Named moves (each a turn or a mirror), then the moves between two rows, first move first; the first pair answered
move C:
[-12 -21 -16   3 -39  -9  15  16 -10  10  12 -41  31 -10 -29  -3  28  27
 -31 -22  22  -8  17  12  21  17   0   2  12  -7  -8  26] => [-24  -8 -27   9 -27 -29  30   8 -14   8  20 -37  15 -10 -35   9  22  24
 -26 -12   3 -30  19   7  27  16  10   5  10   3  -8  18]
[ -8 -10 -11  11  -2  -9  23  18 -10   9  21 -37   4  -1  -5   9   7   4
 -16 -17 -28  -8  17  15   3 -19  -2   9  26  -7  -9   2] => [  0 -16  -4   8  -5   2  14  26 -10  10  17 -40  10   0  -1   3   9   6
 -21 -21 -17   2  15  16  -1 -20  -9  12  26 -15  -8   5]
[ 10  37  49  37 -20 -33  16  25   1 -24 -10 -29  36  -5 -29  11  -5  -9
 -22 -25   1  -2  17 -35   7  -2  -2  15 -22  12   8  -8] => [ 12  34  52  35 -20 -28  12  29   5 -22  -9 -30  34  -6 -25   9  -5  -6
 -24 -27   3   1  17 -35   7  -4  -4  18 -21   7   9  -5]
[ -7   6  -8 -17  -4  15 -17 -20   7   7  -8  40   2  -2  -4  -2 -13   9
   9  23  32   7   0  -9  -3   1  13  -1 -22  14   8   7] => [-11  12 -10 -18   1  10 -15 -22   5   7  -2  41  -1  -2  -4   3 -14   9
  12  23  29   2   1  -9  -1   2  15  -3 -23  17   9   4]
move B:
[ 31  -4  48   3  -3   8 -22  37   9 -36 -40 -25  -4  20  10   0  -8  -9
 -17  -5 -23  12 -16 -18  -3   0 -23  -6 -29   7  17 -29] => [ -2  10  46  47   0 -23   0  33   4 -28  -5 -31  15   7 -10   8 -12   5
 -13 -14 -27   4   7 -34 -18  -1 -14   1 -14  29   8 -27]
[ 35  12  42   9  15 -15  20  -6   1  -4  -8   5   5   3  19   3   2  -2
 -15 -18 -17 -14  10   5  11   1 -19  -2  29   7 -14  -5] => [ 38  15  43  10  14 -13  17  -4   1  -5 -11   7   5   2  20   5   3  -1
 -16 -18 -16 -15   7   8  15   1 -16  -1  29   6 -16  -3]
[  0  11 -23   0   3   6  -8 -20   1   8   4   7 -17  -1  -8   3  -9  17
  19   6  12 -10   3 -16 -19  17  11  -3 -13  -2   2  -5] => [  7  10 -22  -2   3  13 -11 -17   5  10  -1   9 -19   2  -6  -1  -7  17
  19   8  15  -9  -2 -15 -16  16  10  -1 -15  -2   7  -5]
move Y:
[-20 -30 -18  28  -9 -16 -17 -12 -15  19  25  -3  29   1 -21   5 -20  29
  17  -5  29   7   5   1   3   6 -17  39  40  -7 -44   7] => [  1 -43 -12  12 -14   4 -31  -3 -14  17  10  -8  30   7  -7  -2 -14  27
  11  -6  36  17  -3  12   9   4 -28  41  40 -21 -43   9]
[ 27 -14  29   4 -32  -4  -7 -16  28  20   8  61  31 -11 -17 -15   7   3
  33  12  73  51  15 -18  -8 -18 -25  -2 -23  10  24  -4] => [ 12  -6  24  15 -31 -17   6 -23  26  21  17  65  31 -16 -22 -10   6   6
  38  14  70  43  22 -24  -9 -19 -20  -3 -18  19  23  -3]
[-40  18 -45  -8   6  -5   2 -48  25  21   3  46 -11  -8 -12   7 -13 -13
  27  30  16 -22 -11  -9   2   2  21 -12 -17   5  12  -2] => [-58   8 -57  11   4 -16  19 -41  10  31  25  27   2 -12 -18   7 -10   0
  23  20  11 -21  -2  -5   3  -1  19  -7   7   8   3   3]
[ 22 -11   3   0   0  -3  16  19  13  -9   8  -8  -4   5   4  12   0  -7
   1  -4 -18  -3  -9  20  -1  -9   5   4 -16   2  -4  -5] => [ 24  -7   4   1   0  -4  15  15  14  -8   7  -8  -5   5   5  11   0  -4
   3   0 -17  -5 -12  19   0  -7   5   3 -20   4  -1  -6]
move F:
[  3 -17   8  -5 -12   6  -2   2  -5  -3  -3  -3  10   4  -1  -2   8   1
  -6   0  11  18  -2  10   4  -7 -15   2  10 -15   1   4] => [  5 -16  15  -4 -10   7  -4   6  -5  -3  -4  -5   8   4  -2  -1  10   0
  -7   1   8  20   1   7   2  -8 -12   1   6 -15   1   5]
[  3  15  42 -18   6   2 -12   8   7  -7 -16   6   3   1  -6   4   9 -15
 -12  -5  11  11 -11 -15   1   7   4 -10 -26  -2   7  -2] => [-32  -3  -6 -15   2  11 -11 -14 -11  32   6  13   3 -11  -9  -4  10  -7
  -1  13  33  11  -9  -3   7   8   5  -9   1   2   0  11]
[ -1  10  48  14 -17  -7 -15  16  -4  -7  12 -41  46 -15  11   3  -4  16
 -17 -44 -14  -3  41 -16   3  10  -7  18  -8  -6  16   4] => [-33  -4   1  19 -19   4 -12  -7 -23  31  32 -33  47 -26   8  -4  -3  23
  -5 -25   7   1  43   0  11   9  -5  18  18  -4   8  19]
move D:
[-18  -1   2  20  -6  15 -13  -2   4  -8   4  22  -3   5  23  -3  -1 -29
  16  10  21 -10  20 -24  -3   8  23 -29  -4  15   2  -1] => [-25   0  -8  32  -2   5   5  -2  -3  -8  17  12  -3   5  18   3  -1 -24
  16   5   7 -19  24 -23   1   5  25 -26   8  16  -7  -2]
[ 45  29  24  -6  11  10  -4  14  23 -40 -28 -11 -17   5   1  11 -13   2
 -10   9 -27 -19  -5   3   3  15   4  -2 -30  -7   2  -1] => [ 36  30  18  10  16  -6  14  18  17 -37 -10 -25 -12   2  -6  17 -13   7
 -10   0 -43 -27   5   3   5  13   8   2 -18  -2  -1   1]
[  4   1  52  40  35 -19  34   8   5 -67 -54  14 -42  24  -4  19   7 -23
 -30 -30 -28 -41   1   1  -5  14   6  52 -14 -21 -10 -48] => [  3 -15  19  21  38 -10  42  -1  -6 -54 -54   8 -61  31   5  20   6 -27
 -29 -13 -33 -50 -11  17  11  14   4  54   1 -28 -15 -46]
[ -5   1  -1 -14   6 -12  13   2  -3 -16  12   0 -16  -1  -7   9 -14  -5
   0  18 -25  -6 -13   8  14  -3  12 -24  -2   1  17   2] => [  2   4   8 -22   5  -4  -1   3   2 -21   3  12 -15  -1  -4   2 -15  -7
   0  20 -12   3 -15   2  10  -2   9 -29 -13   0  22   1]
Now pairs of rows:
Each pair is two moves apart.
[-44  -6 -21  33  12  -4  34 -30  -4  16  58   2  15 -59 -23 -10  -6  17
  26   8 -11 -30  11  28  -7  -9   7  21   0  -6  -4  15] => [  4 -51 -10  -1   0  42  13  -1  -6  15  29 -26  27 -45   0 -27   5  17
   1  -4  -4   0  -5  56   2 -15 -21  27  12 -42 -11  23] => Y Y
[ 24 -12  21 -23 -18  16 -31 -10   8  25 -17  36   3  33 -21 -12  27   9
   5  12  56  13 -24  11  -3  -6 -11  22 -25   1   5   3] => [-13   4  30  33 -21 -27   5  -4  -2  29  27  12  32  18 -45  -2  28  26
   3 -13  35   3   4  -5 -17 -11  -2  30  -5  20  -5   4] => D F
[  0   4 -13   5  -6  -5  14  -9   4   7  19 -16  22 -13   5  -6  -3  21
  11 -22   2  14  -2   2   1 -27  10  20  30   4  -9  -6] => [ 25  -4  -2 -19 -10  17  -6  -5  11  -2  -7  -7  18  -5  17 -12  -1  15
   3 -16  10  27 -14   6   5 -28   3  13  18  -8  -5  -9] => Y Y
[ 12  14  23  -4 -10  11 -16  14  -3 -12  -7   2  11 -23   6   1   2 -17
  -5 -16  22  18  15  -6 -10 -10  -2  -6  -3   8  27  -4] => [ -1   1   9  10 -10  -4   7  24 -17  -2  15 -25  14 -24   3   5   5  -7
 -11 -23   1   9  24   5  -4 -15  -6   2  19   8  14   1] => D C
[ 24  -8  21 -27  -7  18 -33   2   5 -25 -22  13  14  -4  12  -2  -2  -3
   2   4  19  12  -6  -3  -6   6  -6   3 -19  -7  18  -7] => [-20  17  -9   5  15 -32  13 -15  -5 -23  13  11  -7  -8  -4  17 -14  -1
  10  12 -21 -30   7 -10   1   7  19   6  -6  19  11 -18] => C Y
[ -1  31   6  16  19 -33  17   7   2 -28  11 -15 -25   0  -5  19  -9 -14
   3  -3 -43 -34   2 -19  15   4  24  -1 -20  19  -3 -13] => [ 35  11  42  -8  -7  21 -36  20  18 -28 -23  -4   6  -2  10  -8   2 -12
  -2 -14  16  21  -6 -17  -4   3   0  -7 -39  -3   5  -2] => C Y
[ 13  27   4  19   2 -10   4  -6  30 -12 -12  23 -22   8 -12  -1   4 -19
 -19   3  24   0  37  -7  -4   6  13 -22 -45   6  14   2] => [  7   8 -30   6   1   7  -2 -24  18  13 -10  27 -31   3  -3  -7   4 -18
  -9  19  44   8  29   8   7   9  11 -22 -29   0  11   8] => F B
[-30   0 -43 -14  13 -39  12 -23 -32  24  46  -5  -4 -14   2 -12 -14  -7
  37  38 -30 -16 -11  19  10  -6 -16  -5  13  15   6   4] => [ 32   9  31 -22  12 -46   6  26 -10 -36   8 -35   2   5   9  -5  -6 -17
   9  -1 -71 -10 -16  10   5 -11 -29  -1 -16   1  12 -15] => Y F
[ 30 -33 -17 -10  23  19  37  -6 -13  17  -2 -12 -26  12  -3  14  12 -20
   1  -2 -12 -25   5   4 -19  18 -22 -13   9 -15 -35 -16] => [ 49 -19  19 -13  18  26  13   3   5  -1 -21   5 -16  13  -3   9  11 -25
   1  -9   6 -12   5 -11 -36  21 -27 -21 -16 -16 -24 -22] => F D
[ -9 -17 -30   2  10  11  16 -32  -5  19   0  22 -19  -3 -17   7   6   1
   6  19  -2 -10   5  -6  16  14   2 -17  27 -14  16  20] => [  3 -10  18  16  -9  23 -13 -12   9   4  -9  21  19  -9 -18  -4   9   7
   4  -7  26  21  16 -23  -7  11  -9 -16  12 -16  23  29] => C D
